Families of rows that turns and mirrors carry onto each other, the same ones carrying the whole set onto itself: the rest of each named row's family, in list order
9 families of 3 rows
Pinor: [ 22.9   7.2  23.9  -5.0   0.9 -53.1  22.8  31.6   6.0 -11.1 -20.6   6.3
  41.1  30.0   1.4   9.0  -5.6  13.0  16.0 -18.9  -9.1   5.3  25.6   7.6]
Per: [ 10.4  17.1 -18.7  34.8  25.2 -26.4 -33.6  28.8   9.5 -19.7   4.2  11.0
  14.3  -4.3  13.9  -1.0   1.9   7.9  37.3 -11.9  15.4 -25.6  -3.8  12.4]
Nerot: [ 27.5   7.7  21.5   0.0   4.9 -51.2  21.8  20.7   5.3  -7.2 -21.8  22.2
  38.9  35.0  -5.5   3.3  -4.3  10.8  20.3 -19.7 -15.0  12.0  11.1   9.1]
Rog: [ -5.6   0.9 -10.9   2.1  -1.7   3.6  33.2  12.1   5.5  20.8  -6.9   7.4
  -2.6  -9.5  11.9  12.4 -29.8 -17.0  22.7 -11.6  23.6  12.1  11.4  -6.3]
dula: [-11.9 -13.5 -17.5  10.3  -2.0  -1.1  28.3  17.6  -4.4  13.8  -0.7   0.1
  -9.7   4.9  18.0  10.9 -26.3 -15.4  28.8 -26.5  15.0  11.2  13.2  10.5]
Zun: [ 13.2  13.2 -19.3  32.2  12.7 -37.2 -33.0  33.5  10.8 -18.3 -12.5  10.0
  20.8 -17.1   5.5   1.4   2.1  -1.0  42.0 -12.5  22.6 -27.4  -5.6   6.5]
zuko: [ 17.4  25.0 -21.8  37.7  12.6 -30.5 -32.5  31.3   6.9 -17.5  -6.4   8.7
  21.8 -16.2   1.3   7.2   3.0   6.5  38.5  -5.6  16.0 -21.9  -3.0  -0.8]
sutov: [-10.4  -5.2 -10.5  12.5   0.1   2.3  30.9   7.3  -7.0  10.4 -16.4  -2.3
 -14.0  -0.2   8.6  11.9 -28.2 -15.0  19.4 -21.1  23.5  14.7   7.0  -3.3]
Gef: [ 31.5  17.4  20.1  -1.2  12.6 -48.4  21.5  17.8   3.5  -5.3 -17.1  12.1
  37.7  34.9   1.8   6.5  -0.8  11.2   8.2 -16.1 -15.0   5.0  11.1   2.3]
lorup: [-14.8 -11.9 -12.6   3.4  -6.6   4.8  20.9   6.8  -3.1  13.6  -6.0   1.8
  -0.9   9.1  13.2  13.3 -30.0 -10.9  23.5 -20.7  19.4  10.2  -7.3   5.1]
kubi: [ 32.6   1.7  16.8   9.5  10.8 -53.5  21.6  19.0  -2.3  -7.2 -21.5   5.4
  44.0  36.2   1.6   8.0  -6.3   9.2  15.5 -22.6 -13.9  11.8  11.2   5.6]
Zavaf: [ 11.1  25.8 -20.9  30.5  22.3 -31.2 -33.8  35.7  15.1 -21.3 -12.2   8.9
  10.5 -10.9   3.7   2.9   7.6   6.1  32.9  -9.9  13.6 -22.3  -1.1   6.8]
buf: [ 22.4  13.3  26.4   5.1  10.9 -49.9  28.7  27.1  13.5 -12.0 -29.0  12.7
  34.0  27.3   3.0  11.3   3.9  10.1  13.9 -19.9 -18.4   8.9  14.3   6.7]
duto: [ -7.3  -4.2 -13.1  12.8  -1.6   0.7  37.4   2.5  -5.7  14.8  -4.2  -0.9
  -3.5  -1.3  10.2  21.8 -30.8 -14.8  31.7 -18.2  18.9   5.0   0.7   3.3]
pef: [-11.2  -1.4 -10.2  12.0  -2.1   5.7  24.4  12.3   1.0  17.5 -10.6  -0.3
  -6.9  -1.7  15.1  15.6 -26.4 -19.1  29.2 -13.9  20.1  18.4   4.0  -6.3]
Segel: [  9.2  16.1 -12.8  38.3  19.1 -36.1 -38.5  25.9   6.4 -22.3 -13.1  10.2
   9.6 -16.4   7.9  -1.8 -10.1  11.6  36.8 -11.1  17.4 -22.2   0.9   0.9]
Zelis: [ 11.3  21.3 -16.4  35.8  13.9 -34.6 -30.8  28.9  15.6 -28.9  -5.9   2.8
  16.7 -11.9   2.1   6.0  -1.6   4.6  33.6 -24.4  23.3 -22.2  -5.4   2.8]
moval: [ 25.3   9.4  18.5   5.9  12.9 -46.4  30.4  20.6   9.2  -2.1 -18.7   9.2
  37.5  29.4  -6.1   8.8  -0.3  13.7  10.5 -14.4 -16.3  16.3  19.6  11.5]
gub: [ 32.8  12.6  22.1   1.5   7.3 -45.8  21.5  23.0   2.4  -2.6 -23.5  19.3
  35.6  33.0  -1.7  13.0  -0.3  12.9  13.5 -12.5 -10.9  17.9  17.5   0.9]
Lel: [ 17.7  22.8 -21.5  29.5  23.6 -35.0 -34.4  24.2   3.8 -21.4 -11.6  14.6
   6.2 -11.5  12.7  11.1   1.6   6.7  35.2  -9.4  24.4 -26.6  -4.8   2.3]
befip: [ -5.2  -2.3 -11.7   0.8   4.6   3.2  25.7  13.6  -8.9   9.5  -8.9   1.6
  -8.3   3.0  17.5  10.7 -39.7 -21.1  28.4 -27.7  18.7   7.6  -0.2  -6.8]
tik: [ 31.6   7.4  21.3   6.6  10.0 -45.7  22.4  20.7  10.2  -4.9 -20.2  14.2
  30.1  31.3   7.7  -7.3  -3.5  13.4   5.6 -20.6 -12.0   8.0  24.9  11.6]
Vesi: [ -6.6  -5.1 -19.4   3.9   8.0   3.4  23.5   7.9  -4.9  20.3  -5.8  -0.5
 -10.1  -0.5  15.3  16.0 -29.6 -16.7  28.3 -13.4  19.0   9.4   8.0   1.2]
Veso: [ 10.3  17.7 -29.0  35.7   7.6 -36.6 -32.1  29.8  13.1 -13.5  -4.2   6.3
   9.0 -10.1  -1.3   9.4  13.2   5.7  36.0  -2.7  20.5 -18.2  -5.6   2.9]
tupe: [  7.5  18.2 -26.7  37.6  23.5 -33.0 -29.3  32.3   9.0 -22.2  -5.2   6.4
  20.8 -14.7   8.7  13.1  -1.4   4.0  40.7 -12.1  20.8 -25.0   0.0   0.7]
rara: [-12.1  -6.4  -4.0   7.0  -2.1  -1.2  23.3   2.6  -3.7  13.0  -9.0   4.3
  -7.7  -4.3  13.8   8.3 -31.4 -20.9  30.6 -19.8  26.9  18.4   4.7   3.1]
bira: [ 25.0  13.2  20.2   5.1  19.0 -41.8  23.1  24.0  -1.1  -7.2 -25.4  16.9
  39.0  31.3   0.3   3.7   1.1  15.2  17.9  -2.6 -16.4  20.6  15.5   4.6]

The rest of the family of zuko: pef, gub
The rest of the family of Pinor: lorup, Segel
The rest of the family of Zun: Nerot, rara
The rest of the family of kubi: Zelis, befip
The rest of the family of Vesi: Zavaf, moval
The rest of the family of Rog: Veso, bira
The rest of the family of Gef: sutov, tupe

